0: [158 117  84 156 134 103 147 158  76  99 173  35 132  94 125 187  33 105
 133 108 157 101 152  70 216  82  58 148 220 111 105 134]
1: [139 130 121 138 112 108 156 147 102  69 175  31 138  69 103 179  23 105
 151 127 167  82 146  84 211  97  42 168 227 140 122  99]
2: [  0 214 133 121 146 189 128  78 106 104  54 158 204 177 172  96  96 111
 113 134 225 100  98 146  91 135 171 164 169 147 106 160]
3: [ 92  61 208  77 158 100 182 122  40 142 106 137 144 120 142 161 123 187
 177  49 137 142 153 132 148 135 195 222 143 169 215 170]
4: [ 56   0  94 125 102 142 179  21 111 146  38 148 145  52  41 167  34  45
  96 160  93 129  89  42 104  55 164 218 120 155 156 170]
5: [137 169 125 206 115  88  72 180  70 137 140  93  86  97 169 147 166 171
 109 117 107 191 174 216  35 128 156 142 117  43  56  67]
6: [112 143 169  96 154 121 253 125 121 102 169  44 112  23  86 106  78 232
  95 153  58  73 197  81  88 180  13 115 168 101 190 158]
7: [  0 236 115 124 118 187 149  67 114 114  40 184 194 169 134 124 116 145
  83 138 211 100  92 170  92 108 196 108 199 156 109 138]
8: [ 89 145 104 133 149 101 175 117 146 137 122 116 155 156 138 143 114 109
 122 113 129 126 117  62 168 102 122  80 136  93 124 123]
9: [118 111 131  84  95  73 127  13 131 141 171  98 125 168  75 143 106 136
 112 111 151  61 123  67 115 153 118 106  82 156 141  98]
10: [135 178 128 205 136  90  84 206  58 142 164  84  84  98 190 144 155 156
 132 108 101 172 161 181  26  93 182 187 127  65  47  44]
11: [124 135 121  84  85  52 132  31 155 132 160 105  86 181  84 128  88 118
  72 125 154  82 127  87 138 122  75 130  69 161 172 146]
12: [109 141 110 119 163 112 145 153 110 112 121 136 141 133 178  98 121 118
 139 139 100 155 116 128 134 117 140  93 128 138 130 149]
13: [123 108 166  55 100  61  88  99 165 141 164 133 120 184  28 127  99 111
 110 124 165  89  58  61 126  85  99 126 100 150 185  89]
14: [ 91 141 144  86 104 118 119 134 111 123  90 107 140  70 110 142 118  79
 102 121 106 143 135 134 150 133 171 148 121 155 103 114]
15: [128 115 112 110 128 120 141 146  96 138 115 107 119 132 147 146 138  58
 131 148  74 137 121  73 113 132  83  94 101 113 145 168]
16: [ 87 105 130  78  82  88  98  18 159 154 156 128 103 170  62 110  88 114
  70 133 183  77 100  76 139 115 120  91  63 116 200 121]
17: [120 145 114 104 106 156  80 120 137 184 107 119 139 100 113 132 123 112
 118  99 110 136 147 137 148 128 158 148  93 114 117 136]
18: [102 116 131 145 126 135 108 154 136 156 112 111 114 112 141 151 152 108
 117 117 115 149 150 149 163 142 140 137 126 127 124 158]
19: [118 168 112 201 119  79  91 192  49 108 155 118 105 108 203 161 134 163
  90 126 159 188 168 166  46  93 134 147 121  67  54  54]
20: [124 133 140 138 102 128  94 151 117 146 133  98 139 129 125 121 134 128
 144 112 120 143 150 162 143 146 154 130  89 124 101 142]
21: [117 145 101 144 143 105 144 130 127 154 148 110 167 122 146 118 131 117
 140  97  92 129 128  96 157 153 122  81 120 102 116 137]
22: [125 148  83 103 106  29  78 190  96 160  61 148  60 100 131 184 122 216
 154 157 124 127  58 155  85  67 113 121 179  97 100 117]
23: [127 179  48  90 109 158 194 255  60  48 127 103  26 116 197 155 121 130
 149 226 146 109  94 108  64 126 127 224 100  90 177 205]
24: [125 178  42 124  84 157 223 249 104  57 147  78  58 141 185 138 161 116
 166 204 157  47 109 104 108 113 107 144  90  64 169 175]
25: [ 80  25  80 146 120 132 182   9 137 151  51 117 130  51  25 151  81  63
  94 181  91 100  98  38 156  75 139 160  93 161 138 190]
26: [106 163 121 188 157  94  51 196  49 145 164 117  80  94 171 142 141 168
 113 105 131 183 141 178  50 130 160 138 126  53  65  71]
27: [109 149 135 117  96 120  89 142 157 137 101 122 147 108 116 157 145  85
 157 123 107 127 129 163 142 121 155 138 105 166 119 147]
28: [164 103  67  84 191 147  27 115 139 195 233 137  79 207 134  85 255 150
 124 111 110  38  92 255 127 216 135 107 133 142  92 196]
29: [253  66 146 147 129 195 129 157 223  97 170 182 207 144 107 105 144  80
 227 107  97 160  90 142 170 179 110 123  42  89 142  40]
30: [255  78 169 140 156 157 141 146 218  70 146 161 184 134 148  93 139  94
 208 125  99 156  85 130 146 119 130  91  54  96 140  37]
31: [152 115 126 133 119 149 114 146 155 134 119 142 147 114 124 130 123 108
 122 128 134 173 127 118 155 135 151 108 101 133 120 128]
32: [113 172 146 132  77 150 117 135 116 148  84 121 121  89 110 154 130  88
 107 103 123 133 144 128 148 138 166 127 125 125  99 163]
33: [179  70 102  83 189 165  62  89 166 110 204 173  88 168 162  52 255 139
 121 119 138  38  92 255 134 155 119 160 186 181 160 157]
34: [245 101 207 138 154 182 150 144 229  48 172 188 207 144 158  74 114 104
 198 137 112 150 102 101 143 142 120  67  61 101 144  30]
35: [200  87 140 163 121 163 128 124 186  97 109 154 137 148  90 114 153  63
 167  75 124 134 106 137 127 110 121  90  48 145  68 121]
36: [ 95 142 163 120  99 163 143 103 157  14  86 162 107  95 131  74  93 168
 185 112  85 139 155 101 201  86  21 167 195 168 159 148]
37: [ 90 135 144 124 120 155 166  95 162  52 104 181 117 139 146  49  95 188
 174 104  75 130 183  92 201 107   1 138 192 151 154 154]
38: [117 129 118 115 122 158 160 115 164  74 110 187 122 124 142  69 110 165
 193 124  54 151 205 109 206 120  14 115 169 172 157 163]
39: [135 153 146 204 116  97  65 162  70 134 142  89  82 115 160 147 147 174
  86 127 140 181 161 189  41 127 152 145 121  39  76  35]
40: [178 132 124  68  59  80 177  27 135 142 150  97 121  96  67 119 119 154
 106  56 151  87 138  91  82 212  64  76  99 127 188 118]
41: [253 117 121 151 102 106 108  60 150 119 140 105 162 160  56  90 131 164
 167 122 136  87 116  99 171 124 140  29  27  80 165  79]
42: [124 120 155 122 114 127 114 132 140 125 109  97 144 100 105 137 121 143
 119 129 116 155 141 138 156 136 127 134  94 157 121 156]
43: [129 132 141 121  90 115 130 138 148 158 112  88 121  87  99 154 119 114
 125 134 112 151 138 147 137 156 159 144  68 173 103 140]
44: [101 157  95  93 153 125 140 143 170 121 129  90 135 141 147  96 133 126
 135 166  87 153 144 109 151 144  76  97 109 100 109 154]
45: [105  98 147  80  82  81 135  16 150 125 156 127 111 188  78 117 103 118
  98 137 172  59 109  81 152 130 118 112  82 164 200 128]
46: [153 109 168 115 105 171 122 181 136 105 118 112 107 109 149 138  95  85
 119 136 132 160 152 151 163 139 156 196 111 167 156 146]
47: [116 147 113 154 106 138 176 129 124 156 114 121 152  94 143 147 132  97
 136  96 104  98 163 130 147 142 148  74 132 108 115 101]
48: [156 117  74 108 175 144  47 130 161 171 185 171  49 172 105  68 255 163
 116 102 128  53  96 252 118 197 110 119 114 150 112 240]
49: [124 102 123 209  87  51 146 168  58 191  98 173 102 173 145 198  93 165
  96 197  87 128  50  88  93  80  80 103 176  72 171 103]
50: [133 108 114  77 106  73  96  12 143 142 143 141 107 181  60 138 107 122
  74 141 178  63  80  62 149  94  98  67  91 104 213  76]
51: [132 134 121 130 123 149 126 131 151 126 135  98 155 120 130  97 133 114
 153 131 127 118 159 139 132 126 144 109 102 153 108 129]
52: [  0 236 124  96 143 161 118  71 138 110  40 160 185 180 133 142  85 127
 115 108 218  91  60 147 101 134 168 141 168 121  77 166]
53: [119 102 107 128 153 130 143 144 116 111 135 137 139 131 146 117 120 131
 111 161 110 161 147 113 138 138 130 108 142 137 129 144]

[100  78 169  76  76  89 129  48 167 133 164 135 116 175 105 131  94 129
  86 127 187  65  96  52 139  97  92 118 106 164 231  85] >> 45 16
[255 104 165 147 185 195 156 135 202 111 163 170 197 140 135  66 151  82
 218 133 125 149  86 122 159 140 148 101  26 113 146  63] >> 30 29
[126 126  77 133 153 116 133 161  66 109 180  35 122  99  67 202   7 107
 131 121 164 113 148  83 185 109  73 162 201 113  96 117] >> 0 1
[ 65  44  73 152 112 150 193  27 116 195  51 149 150  67  34 161  90  71
 103 192  86 109  80  30 131  87 145 165 105 146 137 162] >> 25 4
[148 163  95 220 140  81  78 193  63 121 160 104  99  92 185 124 176 161
  90 143  96 165 182 198  42 136 139 146 133  83  61  48] >> 5 10
[  0 223 107 116 136 194 117  71 113 126  64 199 218 164 148 132 109 144
 106 136 220  88  97 140  79 132 186 105 227 160 103 155] >> 7 2
[255  93 176 139 170 166 165 181 212 114  87 231 163 123 130 104 137  78
 181 118 118 217  68 111 159 135 144  93  44  73 168  49] >> 30 29
[255  81 179 126 164 154 143 151 223  99 145 159 160 130 116 132 138  66
 233 138 100 159 105 173 173 131 136  70  63  93 129  78] >> 30 29
[123 152 124  80 141 100 222 116 107  84 148  27  56  28 107 116  47 210
  95 165  33  93 211 101 104 166   0 134 164 111 185 141] >> 6 44
[ 93 116 112  78  72  80 115   4 115 183 174 141 129 173  80 160 141 113
 105  89 159  60 125  57 150 124 136  84  79 140 163 130] >> 9 45
[ 87  97 194 116 196  81 157  76  88 164  79 131 174 106 123 140 143 187
 190  44 139  98 145 112 151 117 197 140 165 164 192 169] >> 3 42
[114 207  55 147 130 135 185 249 124  89 111  46  42 126 131 146 140 122
 169 202 198  82  80  57  83  93 100 106  74   0 168 179] >> 24 23
[255  86 163 130 164 157 116 146 235  88 134 155 178 123 136  87 146  88
 211 141  98 143 118 147 142 141 121 124  38 106 160  61] >> 30 29
[153 144  77 145  89  60  95 219  98 143 105 160  61 161 179 189 107 220
  85 164 130 104  58 130 129  77 147 115 201  95 139 124] >> 22 49
[182 145 106 152 158 115 158 165  65  99 189  66 158 105 101 153  25 112
 141  84 150  78 151  65 197  78  75  95 221  94 103  91] >> 0 1
[194  66 175 119 161 169 103 154 148 136 155 126 195 132 155 115 111 139
 155 183 121 219 141 128 168 150 180 154  62 114 176  89] >> 31 46
[158 116  49 112 183 154  41  77 155 179 210 142  75 158 137  73 255 140
 135  88 111  29  72 254 120 194 129 106 156 143 106 170] >> 28 48
[131 129 180 113 137 137 253 131 133  73 142  24  94  30  95  84  43 225
  77 156  76  63 198  86 104 170   1 123 186  85 201 135] >> 6 1
[109 131 178  74 141 124 250 117 167  96 166  29  73  47 118  92  73 204
  87 172  78  76 216  83  87 196  36 150 188 116 160 165] >> 6 44
[149 142 113 125 168 104 163 138 157 106  97  88 157 144 142 109  91 138
 142 124 118  86 132 101 149 103  95 109 176 136 127 128] >> 8 12
[ 80 126 153 108 149 142 139 121 156  46  99 187 107 123 122  70  94 166
 184  84  89 138 204 111 166  88  24 132 184 150 150 174] >> 37 38
[134 161 141 120  84 126 118 138 122 148 104 124 138 103 135 147 113  81
 123 100 117 129 161 139 157 126 164 121 128 158 118 139] >> 32 27
[130 127 126 152 118 165 145 145  93 159  88 121 163  92 130 142 152  79
 129  74 122 121 137 114 157 109 178  74 155 173 124 110] >> 47 32
[149 135 221 107  91  98 184 148  78 132 170 142 109  90 104 157 124 123
 128  96 118 194 144 136 116 109  61 138 172 196 125 115] >> 42 53
[109 143 137 139 157 169 152 112 169  53 107 206  86 138 149  67 112 168
 183  88  67 127 172 108 162  86  12 150 235 154 171 160] >> 37 36
[ 90 150  64 108 157 118 135 127 148 148 120 105 125 111 149 122 126 133
 155 153 103 125 138 110 142 144 102  93 138 119 108 148] >> 44 21
[ 64 107 184 103 200  75 130  87  59 211 108 141 160 145  91 190 169 140
 190  29 124 156 157 117 175 141 198 166 136 121 183 169] >> 3 18
[124  92  95 122  83  56  96 211 109 103  89 158  76 155 192 203  66 228
  79 172 174 142  54 110 149  48 104 144 180 108 152 112] >> 22 49
[146 126 110 164  94  63 116 198  90 138 113 157  79 166 161 202 101 208
  74 150 138 155  62 124 127  78 122 103 185 103 159 110] >> 49 22
[255  83 179 146 186 185 156 149 215  96 145 175 191 139 150  77 126  73
 189 128 118 172  60 121 164 129 134  92  59  89 157  51] >> 30 34
[  0 231 104  92 119 181 121  66  96 110  28 183 195 181 147 125 125 142
 126 138 200 100  95 170 119 127 179 118 192 162  94 176] >> 7 52
[126  89 174 141 191 109 165  61 139 168  88 136 161 107 148  89 139 208
 172  70 113 119 147 125 152 120 177 165 113 164 197 167] >> 3 42
[113 144 143 103  86 134  80 144 104 136 105 134 116  76 127 134 122 109
 119 118 124 184 150 154 160 156 161 160  99 158 110 117] >> 14 43
[119 149 137 190 145 125  67 227  61 159 164 105  88  85 187 130 136 161
  82 129 137 171 179 167  60 155 160 188 146  60  96  88] >> 26 39
[ 51 118 117 109 113  94  90 137 187 174 135 176 150 115 104 136 144  29
 130 167 130 146 124 152 134 101 136 152 135 206 121 134] >> 27 14
[255  78 180 131 162 168 143 134 241  77 133 175 173 138 142  87 135  78
 205 134 121 158 100 118 151 144 142 115  60 103 158  55] >> 30 34
[100  87 147 105 162 136  84   0 143 149 158 188 132 219  59 126 141 200
 167  89 190  85 100 156 151 128 131 136  33 196 176 137] >> 45 9
[157 118 107 142  60  46  97 196 116 139 116 165  44 161 143 209  98 210
  91 161 129 131  59 137 105  82 117 149 191  76 151 106] >> 22 49
[134 155 100 118 188 104 126 138 164 136 130 115 173 145 116  74 148 151
 147 168 103 104 118 102 139 135  98  67  93 113 102 150] >> 44 21
[186 249  95 218 154  13  43 205  38 101 157 103  79 173 255 158 160  64
 111  94  77 145 142 196  20 136 171 168 163  58  18  97] >> 10 5
[131 147 165  72 117 112 234  58 101  91 167  58  82  59  92 118  45 201
  82 146  63  51 232  74  77 217  20 150 175 110 233 130] >> 6 40
[249  79 164 144 177 167 144 150 209  92 127 186 194 140 139  94 144  76
 225 125  98 157  98 121 139 145 139 113  41 103 150  59] >> 30 29
